One turn sends every row of this set to another row. A few are shown first. Where does it send the rows asked after them?
Tinu: [  2  25  -4  18   4  -5 -24  -6 -24  13   8  23  14   1 -58 -27  14  23]
Fuza: [ 14   7 -36  -2 -17 -19  15   1  52 -32  18   8  27  11 -30  -7 -30   9]
tal: [-45 -48  30  -2  11  15 -22  -8  20   7  19   9  14  16  13  24   3   7]
vuv: [-43 -58  21 -20   1  -5  -8  10  18  -5   7  10   9  27  -4  22  11  25]
nedeg: [ 10  33  -9  17  -6   7 -28   4 -28  12   8  21  13   1 -53 -24  18   9]
Paz: [-28 -49  42  11  -8   0 -19  14  13  21 -10  -6  12  11  31   2  11  10]
Suv: [  2  21   1  21  -6   6 -34   0 -19  17  16  24  23   4 -55 -22  23  18]
nid: [ 23  -7 -17  -3 -38 -10 -10 -11  45  -8  43   5  28  14 -34 -25  -6  18]
Fefo: [ -3  15  15  27  15 -11 -35 -15 -13  20   1  41  23  -6 -42 -10 -18  21]
vili: [ 28   3 -30  -9 -26 -23   4 -17  35 -14  29   2  13   9 -36 -33 -19  19]
zol: [  7  22  17  29  -9  16 -48   5 -14  21   9  39  31  -2 -34   0  -5  -4]
Ledi: [-17 -26  14   0  18 -26  11   4  -9   8 -40 -12 -20  -1  26 -15 -17  10]
Gemim: [-24 -39   0   2  17 -23  16  -7 -28   1 -33 -19 -12   2  16   6 -16  10]
koge: [  5  17  -6  28  20  -8 -30 -21 -25  26  -8  19  19   0 -43 -12  -6  23]
mima: [ 18  10 -33   1 -32  -3   6  12  54 -31  24   7  33  14 -25  -1 -21  -4]
Ziru: [  5  12   5  33   0  14 -47  -8 -17  32   6  20  35   7 -37  -2  10  12]
togi: [ 34 -19 -11  12 -25 -12   9   5  53 -27  20   6  37   4 -27 -10 -15  27]
zinib: [-19 -20 -17 -36  17 -19  22  14 -13 -23 -27  -1 -29  13  -3   6 -16   4]
Pena: [-26 -15  -8 -17  38 -12  15 -15 -10 -11 -18   1 -28   1   9   4 -30  -1]
pove: [ 20  34 -14  26   1  14 -35  -2 -33  23 -10  14  18   1 -36  -7  -1  -4]
zub: [  7  -4 -24   3 -24 -12   5   2  61 -26  29  11  39  15 -30  -1 -20  13]
topub: [  1 -11  13   0 -19  17  -8  36 -12   8 -30 -17 -10   4  39  -2   2 -30]
kupat: [ 45  -6 -18  10 -37   1   8  17  46 -30  17   3  34   4 -23  -8 -13   9]
naru: [ 36  10 -31  -8 -44  -3  -5  -1  34 -14  34   0  17  11 -30 -27 -10   0]
kovi: [-26 -36 -20  -4  -8  23 -27  31 -16  -1   5 -13   7   0  29  31   8 -26]
vufum: [-19 -21  12  -7 -38  28 -18  46  -5   5   7  -6  -7  -1  15  11  -1 -43]
koz: [ 25  12 -25   2 -22  -7   2  15  43 -27  36  14  41  18 -31 -13 -20   9]
vomen: [-53 -59  33   0  -1 -14 -12   7  14  15  14   6   1   0  -1   5  -8  15]
fopi: [ 21   8 -22   3 -16 -15   5   9  45 -26  35  15  41  18 -33 -15 -23  18]
Birir: [-24 -16  -8 -16   8 -22  18  16 -19  -5 -21  -7 -38 -13   2 -11 -34 -14]
zata: [-47 -60  -9   0  19  -7 -20   3  -4   4   7  -5  10  -1  18  25   0  13]
pob: [ 26  15 -28   1 -16 -14   8  12  40 -29  30  14  36  16 -32 -16 -26  12]
vugu: [-10 -19  -3 -29 -28  30 -10  45  -4 -16  -4  -2  -3  24  10  26  14 -29]
Buzu: [ 16  38  -2  21   5   0 -29   0 -28  12 -10  34  10  -9 -37 -11 -22  -6]
gorar: [-20 -24  15   8  10 -27  16   9 -24  -8 -28  -5 -36 -13  12 -17 -18   2]
paka: [-33 -59  27  13 -11   7 -15   5  -7  14  -4 -13  19  13  21  24  12   6]
Fud: [ 43  -5 -24   7 -22 -15  19   7  42 -33   9   3  24   0 -27 -15 -24  18]
Lutas: [-38 -54  49  21 -11  -7 -15  13   3   8   4   3   0  -1  13   0  10  11]
Fime: [ -5 -21  -3   2 -21  19  -2  25 -32   0 -25 -24  -4   5  29  18   1 -32]
nubug: [ -6 -16  22  12 -32  18 -10  41 -21  -4 -11  -8 -18  -5  24   0   6 -36]
daka: [ -8  -1  -4 -14 -11  41 -13  23  -8  -8  -1  -4  -9  10  25  22  -3 -47]
fes: [-26 -29 -37 -11  22  -9  -2  13 -27  -9 -16 -14 -16 -10  21  16 -16  -9]

Fefo -> Buzu
Birir -> vufum
vuv -> zinib
And these:
nubug -> Lutas
nid -> vili
daka -> tal
Suv -> Tinu
Fuza -> mima
fes -> kovi
koge -> pove
paka -> Gemim
Ledi -> topub
Fud -> kupat
pob -> koz

One turn sends every row of this set to another row. A few are shown first. Where does it send the rows asked after them?
B: [-19 -24 -20  17   1   1  34 -20  17  30  19 -50  13  -2  36 -16  10 -11
 -19 -18   3  -1  -7  30  13   0  27  -9]
X: [ -3  25   6 -23   1  12  -3   7 -11  14  21  13 -47   3   8  13  29  23
 -13  54  15   2   2   3  -2  -2  16  10]
W: [-11  30 -18 -25 -12  18  -2  -5  10  17  12  16 -31 -17  -1   7  27  13
   3  60  28  -6 -10  10   1 -11  15  28]
F: [ 32 -62   3 -18   2  29 -13 -14 -11 -12  -7  38  42 -23  -4  15  -1  10
  14 -26  -3 -22   9 -15  -7  28   9  -4]
K: [ 18   7  -7  26  -6 -22  12  -6  -4   6  -7 -38 -14 -43 -47   2  22 -11
  -8 -27 -22  13  -4  15  37  17 -44 -25]
N: [ 10  15  -8  14  -2 -15   7 -11 -12  -6 -21 -44 -25 -36 -27  17   3 -12
  -6 -34 -21   8  -1  18  36   1 -29 -51]
H: [ -2  18  -2  15 -12 -17  -6   4  12 -37  -1  38   6  -4  24   7   5  25
 -16 -18  -1  15 -26  12   1  -4 -20  55]
J: [ 28  -7   2   8  -2 -16  15  12 -10   8   4 -44 -20 -30 -33  14   9 -28
  -1 -14 -17  -3   6   8  35  -5 -48 -46]
G: [-24 -23 -23   3   2  18  40  -1  18   7  16 -52   5   1  33 -17  14 -10
  -7 -21  -8   1 -10  39   5  -8  16 -19]
R: [ 15  -4  -6  11 -16 -16  25   8 -15   5 -16 -40  -6 -33 -36  23  12 -20
 -20 -17 -20   8  10  10  40  -4 -46 -45]
U: [-15 -11  27 -20 -16 -10  24 -30  -6   8 -20   7  57   5 -39   4 -48  -7
  -9  -6   5  17  -5   7  26   1  -7  10]
Q: [-19  26   3 -39  -8  38   4   2  16  27  14  12 -35  -4  -8   1  26  24
  -3  44  23   8   6  14  -9 -13   4  15]
V: [ 29 -60   8   2 -13  40 -20 -15 -21 -21  -3  23  49 -16   4  23   8  30
   3 -20 -15 -25  10  -7  14  15  21   3]
S: [ -1  13   2  11 -13 -15   4  17  20 -29  -4  31   9 -12  32  -6  10  21
   1 -26 -12  27 -20   6 -14 -14 -15  53]
E: [ 33 -68   9  -5   1  24 -10   3 -23  -5 -23  48  34 -15   2  24  10  27
   9 -14 -22  -7  16 -10   6  20  11   6]
Y: [ -7 -12  17  -6 -12  -4  32 -37  -1  30 -23   8  59  -3 -40   2 -43  -3
  11  -3   9  20   8  -2  19  21  -5   6]
T: [ -1  22  -7 -17 -10  26  11   5   1  28  31  18 -45  -3   7   6  26  12
 -22  54  15   4  -9   3   1  -7  12  17]
Z: [ 29 -61   5  -7 -13  12 -18   4 -23  -3 -19  39  39 -24   2  14   6  25
  16  -2 -15 -23  21 -23  23  25  11  -5]

V -> Q
R -> E
And these:
G -> Y
J -> Z
S -> B
N -> F

One turn sends every row of this set to another row. A few are shown first. Where does it send the rows asked after them?
kuz: [ 18   2  12  31  37  15 -37  38  10  34 -22  15   2  -8   9 -24  -5  37
  -3  -9 -46 -58]
Biki: [ 25 -27 -68  57 -13  47  -5  42  -4  12 -50  36   7 -12 -17   4 -32   8
 -11  11 -19 -12]
tebap: [ 27  20 -17   8  10 -18 -43  15  -2 -31 -33  -1 -27  -3 -36  30  -2  41
 -45 -13 -16 -18]
melal: [ -6  22  -1  29   3  10  24  44   5   1 -44  45  -8 -20 -18 -32  10  35
 -17  25 -20 -46]
kogez: [-24  29   2  11  41 -20  -4  20 -14 -13 -35  40 -28 -26 -14  19  16  41
  16  11 -47  -1]
suve: [ 22 -31 -75  28  37  29 -23  -1   8 -19 -28  24  -9   6  -3   7 -22 -28
  25  14 -30   4]
tarot: [ -1  -2 -12  17   2  -4  -7 -21   3  -9  -9  11 -18 -47   5  44  27   3
  13  19 -50   3]
Ras: [  8 -19 -14   8  33   0 -59  10  -5   5 -14  13 -14  -7  23  14 -11  39
  40   8 -63  -9]
von: [ 34  12 -43  41  -9  40 -11  26  14   9 -37  34  -4 -69  -7   1  37   5
  -8  -9  11 -24]
mifu: [ 45 -26 -29  59  -1  35 -10  40  -1  13 -25  15  18 -20  -1 -20  -4  33
  25 -35  -7 -55]
supi: [ 17   2 -38   4  16   9   8   7  -2 -43 -23  30 -42  -5 -26   2  17  27
  60   3 -12  20]
samap: [ 31  -9 -25  12   6 -18 -28 -14   2 -63 -26 -12 -14   0 -28  24   4   4
 -11  -8 -14 -21]
fipem: [ 25 -24 -61   1  -5  28  20  22 -14 -31 -21  30  -7  26 -13  16 -17  13
  49  -2   2 -14]
Tuno: [ 10  37  22   4  50  13 -13  56   1  12 -35  25   1   7 -20   0  -2  29
 -10   6 -31 -32]
dogi: [ 33   2  -7  35  67   6 -22   8  18  -2 -15 -10 -11  -5 -22  15 -10   1
   6   9 -57  18]
riv: [ 19  -4 -62  35   8  15  35  24  -3 -32 -32  49  -5 -26 -12 -24  16  14
  23  -8  21 -39]
nup: [ 26   8 -15  65  33  16  -2  46  -1  33 -34  12   0 -18 -32  21 -20  31
 -35 -13 -43 -12]
lomed: [ 17 -14 -35  20 -15  12 -33   1  -3 -57 -59  18  -5   5 -31   6   0 -19
 -13 -12  -1 -44]
vufer: [ 31 -10 -31  43   3  26   1  -2  -4 -30  -8  -8 -16 -23 -37  27  -9 -11
  67 -25 -26 -28]
bisa: [  7 -28 -24  18  46  48   4 -32  18   1 -10  20  13 -26 -28 -20   4   9
  17  -2  14 -42]
mameb: [ 12   8 -26 -18  52  -9 -27  19 -11 -28 -13  17  -3  -8   7  32  -3  26
  38  26 -30  11]
faz: [ 18  12 -26  22 -15   9 -53  35  -8 -30 -68  24  -6 -17 -34  11   0  18
 -43  -8  -2 -37]
gasi: [  6  10 -26  14   5  -3 -16   8 -11   4   7  -2 -41 -21 -21  54 -30  43
  22  11 -58 -17]
zudi: [ 19 -17 -15  21  36  38   1 -24   4   6  -1   2  -8 -31 -51  17   6  54
  31 -19   4   7]
lum: [ 30 -43 -54  26  -5  27 -26  10 -13  -5 -14  19 -19   8   5  13 -15  33
  64 -29 -24 -15]
lapi: [  6  31 -32  14  12  22 -47  45   5  26 -22  26 -20 -43  -6   3 -23  30
 -17  33 -33 -55]
natun: [ 26   1 -20  43   0  26  22  60 -17  -8 -46  31  40 -21 -18   2  -2  19
   7 -10   8 -49]
vadu: [-28 -23 -16  11  14  55 -23  -9   2  21 -39  46  13 -33 -22 -13  -8  26
  -4  34 -10 -37]
lof: [ 27  12 -38  36  14  54 -26  33  14  -2 -34  24  -4 -32 -26 -23  -6 -26
  25 -10  -2 -71]
mip: [ 11  -9 -37  20 -17  49   0  -9   8  -6 -33  37 -46  -2 -27  20  24 -21
  35 -29 -18  -6]
lakur: [ 11  26 -10   9  10  20   0   9  27  36  -7  25 -45 -14  -8   5  17  23
 -44   6 -30 -34]
Fono: [-23 -10 -16  13  19  40 -23  -3 -17  31 -30  38 -12 -35 -39  34  -9  68
   6   0 -17   1]

mameb -> Tuno
lum -> Ras
bisa -> zudi
And these:
nup -> Biki
von -> mip
supi -> kogez
samap -> tebap
vufer -> gasi

One turn sends every row of this set to another row. A few are shown first. Where does it send the rows asked after them?
vogup: [-39 -54 -16 -28  29  24  44 -23  26  13   6 -10 -52 -66  25  18   0]
zom: [-72  -2   8 -21  24  -4  41  15  35  -5   9  18   2 -51  47   1 -15]
mikud: [-65 -13 -33  16  16  11  23 -38  12  49   0   3 -33 -31  45   2 -41]
roli: [-37 -29  -5 -48  -2  37  28   2  38   8 -23  10 -32 -25 -36  30 -12]
Nuvun: [-27 -11 -20 -39  59 -15  24 -19 -37 -19   9  46 -22 -11  13   9   8]
firo: [-67  32  17 -36  34   2  10 -35   7  17  -9  40 -19  -7  28  -2 -30]
Ropin: [-27 -32 -41 -15  10  10   9  -7  -9  -5   2  33 -11  18 -34  31   5]
benur: [-33 -12 -13  -8  29  -6  54  -9 -25  10  12  18  27 -37  36 -20 -21]
lub: [-66   2 -16  -9  30  23  25 -24  22  41  -4  -4 -29 -35  52  18 -57]
Genab: [-41 -20 -20 -40  21  44  11 -34  18  11   9  83 -32 -36 -26  26 -19]
Nenu: [-42   5 -42 -20  52  -4  25 -19 -34  -6   0  48  -6   0   6  -6  16]
Dami: [-69 -17 -20   6  27  20  33 -31  13  30 -16   3 -34 -37  50   1 -54]
Sir: [-21 -30 -54  -7   6   6  22   2 -19   5 -12  31 -15   8 -31  25 -15]
nela: [-32 -47 -23 -25  15  16  56 -17  39  12  -1 -10 -59 -55  26  15 -21]
Kosuz: [-28 -45  -3 -43  -8  24  50  -5  26   4   4  19 -38 -34 -33  41  -1]
Tuv: [-21 -44  -3 -42  -8  26  35   6  35  13  -5  11 -42 -12 -24  33  -2]
Nesin: [-36 -22 -30 -16   2  17  30  -6  -9  -4  -4  46  -8  11 -46  22   6]
bisag: [-16   4 -31 -32  13  24  36 -38  -8  18  -4  42  32 -15 -15  -8 -39]
sike: [-67  -9 -43 -15  -9  10  24  19  57  31   4  33 -25 -39  33  31 -17]
tiru: [-61  31  -4 -39  61   9  19 -22  -8  20  -8  29 -15 -18  47  -7 -16]
vamob: [-36 -46 -30 -19  11  19  52 -21  28  21  15 -13 -50 -61  23  39 -32]
Movu: [-48 -43 -34 -32  18   3  16   5  11  23  24  59 -47 -60   9  54  -5]
kete: [-68  21   6 -37  43   6  11 -35 -19  27 -21  35 -15 -22  38  -5 -25]
vomet: [-48   8  12 -15  36  -5  21  20  34   7   1  -9  11 -43  22  -1 -26]
ton: [-17 -25 -24 -60  34  51  22 -35  14   0  10  61   0 -31 -15  33 -11]
fiko: [-29 -49 -57 -29  16  35  24  -5  20  30  21  52 -33 -42  20  53   3]
nadun: [-60 -11 -41  -5   4 -23  14  27  32  28  11  10 -21 -48  20  38 -28]
saduz: [ -9  -5 -40 -10  25  36  31 -46  -5  24  -1  55  -4 -23 -18 -22 -27]
fenal: [-41   1 -34 -39  44 -15   9 -35 -38 -10   0  42 -11  -7   5   6  13]
Tek: [ -6  -8  -4 -11  52  14  41 -14 -12  15   6  10  10 -42  18 -33  -9]

Kosuz -> vamob
kete -> fenal
roli -> vogup
And these:
fiko -> sike
Movu -> nadun

